rotation steps, each row followed by its count of steps
The counts run from 0 to 1010.
[128  85 158 138 136 180 164 132 105  87 104 178 110 120 125 151 138 142
 139 151 103  88 134 143 102 132 143 127 116 130 125 181 135 172 153  95]  117
[122 162 126 142 171 141 127 154 166 128  91 110 153  75 128  88 128 129
 168 116 120 112  91 152 109 146 105  90 140 133 114 170 103 107 134  85]  304
[139 137 152 168  96  84  90 128 136  94 108 108 143 107  96  82 110 133
 144 101 110 124  93 137 102 171 154 112 164 145  83 172 111 118 140 125]  925
[120 137 102  95 130  80 132  94 139 144 112  89 137 136 137 110  72 129
 113  82  91 154 117 129 139 141 155  99 190 116 142 102 144 101  91 183]  533
[175 152 117 104 132 102 167 130  63 134 125 177 135 154  93 167 119 126
 125 144  82  96 165 121 132 124 128 157 127 118 150 117 125 127 170 133]  829
[178 134 129 107  98  60  92  99  90 143 115 133 142 169  81 103 122 158
 109 113  89 104 121 151 120  89 143 153 131 126 135 137 143 103 139 148]  214
[124 129 125  88  77 165 163 121  71 131 182 175 132 139 128 174 120 112
 118 130 130 106 159 128 140 152 167 135 114 167 140 108  94 147 130 157]  718
[149 156 122 131 162 104 165 157  95 135 121 125 130 119 144 142 106 143
 162 142 143 170 102  91 131  98  96 137  74 143 111  82  76 102 118 119]  191
[165 167  97 132 155  73 116 115 152 151 103  99 132 144 131  99  79 123
 123 112 122 156 130 141 152 132 131 109 180  82 151 101 143 109 141 161]  780
[131 144 161 116 147 145 107 127 139 149  96 169 122  95 107  89 154 160
 106 101  83  84  84 121 121 125 103 151 122 106 101 164 159  89 126  72]  694
[124 116 165 134 133 122 119 153 106 103 101 151 128 137  89 120 155 136
 109 136 115  93 101 105 106  97 155 141 111 155  77 131 145  82 176  98]  78
[128 115  92 104 122 165 199  97  95 145 101 120 111 121 171 167  97 147
 141 138  98 143 125 147 109 108 134 122 100 107 164 114 159 153  94 127]  10
[180 209  88 123 104 137 138 120 116 188 125 148 131  91 117 119 111 135
 129 129 128 114 107 159 141 170 127 128 115 105 100 131 141 131 136  75]  449
[107 162 120 158 117 125 150 166 158 130 100  84 174 104 121 109 116 111
 136  99 106 108 124 129 122 169 111  90 175 132 109 167  99 123 160 145]  62
[121  89 129 149 104 198 102 124 140 115 150 143 118 116 144 133 135 123
  73 135 189 112 133 125 125 119 159  85 149 131  90 120  79 146 138 146]  238
[ 92 153 119 180 124 126 136 148 200 154 103 106 162 136 136 140 115 125
 106  86 108 156 129 135 105 129 103 152 165 107 108  90 147 118 118 133]  418
[114 135 127 127 154 145 106 130 144 152 107 162 139 110 130 122 116 146
 102  97 118 141  78 106 112  98 137 145 113 124  78  83 140  61  73  80]  803
[161 157  72 169 123 108 110 105 162 137 104  90 131 124 134 119  78 118
 164 150 142 178 100 170 115 126 167 108 129 123 121 116 159 117 130  96]  164
[164 120 109 148 125 163  98  71 151 154 120 164 107 132 131 131 125 136
 103 123 152 149 120 171 119  96 145 148 131  78 133 110 169 133  97  88]  126
[199 152  71 143 126 135 116 139 107 160 103 168 122 132 103 150 106 133
 118 159 163 122 139 162 116  76 161 137 127  89 105 132 110 126 167  98]  593
[122  65 137 104 186 173 121 114 137 119  92 115 116 113 169 111 130 168
 120 131 130 118 117 133 117  59 107  94 117 113 168 137 101 116 100 134]  622
[117 190  91 135 148 148 163 149 165 187 131 123 158 118 150 160 110 128
 142 110 151 164 124 128 149 128 102 139 118 122 138  69 111  97 104 108]  664
[ 97 192 113 135 148 170 160 143 172 189 152 125 135  90 149 130 133 126
 159 112 153 147 121 125 155 152  89 130 113 139 131  91 104 103 114 105]  663
[120 133 123  90 116 178 182  93  99 135 137 133 103 133 140 150 150 136
 165 141  86  92 132 150 146 151 134 125 128 140 192 139 161 151 157 132]  256
[ 96  55 169 107 153 176 131 111 113 122 117 143  94 135 158 122 159 169
  80 118 116  93 130  92 136  91 117 115 125 128 158 128 129 123 128 147]  617
[167 199  81 134  79 122 151 133 107 161 131 133 151 102 121 159  79 104
 122 115 129 145 135 147 113 164 155 124 124 120  84 118 109 122 120 123]  202
[ 89 101 156 127 132 132  99 103 158  91 139 110 106 145 105  97 143 114
 138 120 119  99 105 131 135 153 178 100 179 152 138 126 188 117 171 124]  645
[162 142 107 119 132  54 104 133 107 102 120 103 153 136 121 124  60 120
 128 114 124 154 124 131 112 121 174 103 150 144 101  97  78  89 116 164]  676
[ 96 106 150 113 140 159 126 109 153 111 142 157 130 151 110 116 163 133
 141 107  98  71 142 162 131 151 133 128 196 143 183 152 158 143 171 136]  502
[167 121 104 112  77 113 117 101  97 132 133 167 160 140 118 140  70 116
  95  85 104 115 142 174 101 132 174 129 161 113 111 130 102 147  84 157]  962
[121 143 111 165 152 157  96 116 179 123 130  98 115 125 132 100 147 125
 140 139 170 111 133 156 151 147 133  83 185 105 156 151 128 135 209 137]  24
[130  90 138 154 142 118  92 107 175 113 139 161 141 174 113 135 130 123
 101  90 130 130 162 155 124  96 132 149 201 105 166  91 138 138 128 149]  748
[152 154 107 103 121 185 131 143 128 183 130 159 139  85 134 112 136 139
  88 112 159  75 127 126 152 146 126  86 136 110 109 177  76 127 142 129]  343
[128 193  87 136 116 130 146 128 151 171 134  67 153  97 143 105 105 138
 173 127 161 145  99 146 143 161 116  84 117 139 123 140  90 121 150 146]  58
[138 128 116  97 110  99 163 152  96 133  97 152 171 148  92 146 118 124
 113  96  68  70 147 137  86 108 146 142 167 142 125 149 114 113 150 157]  825
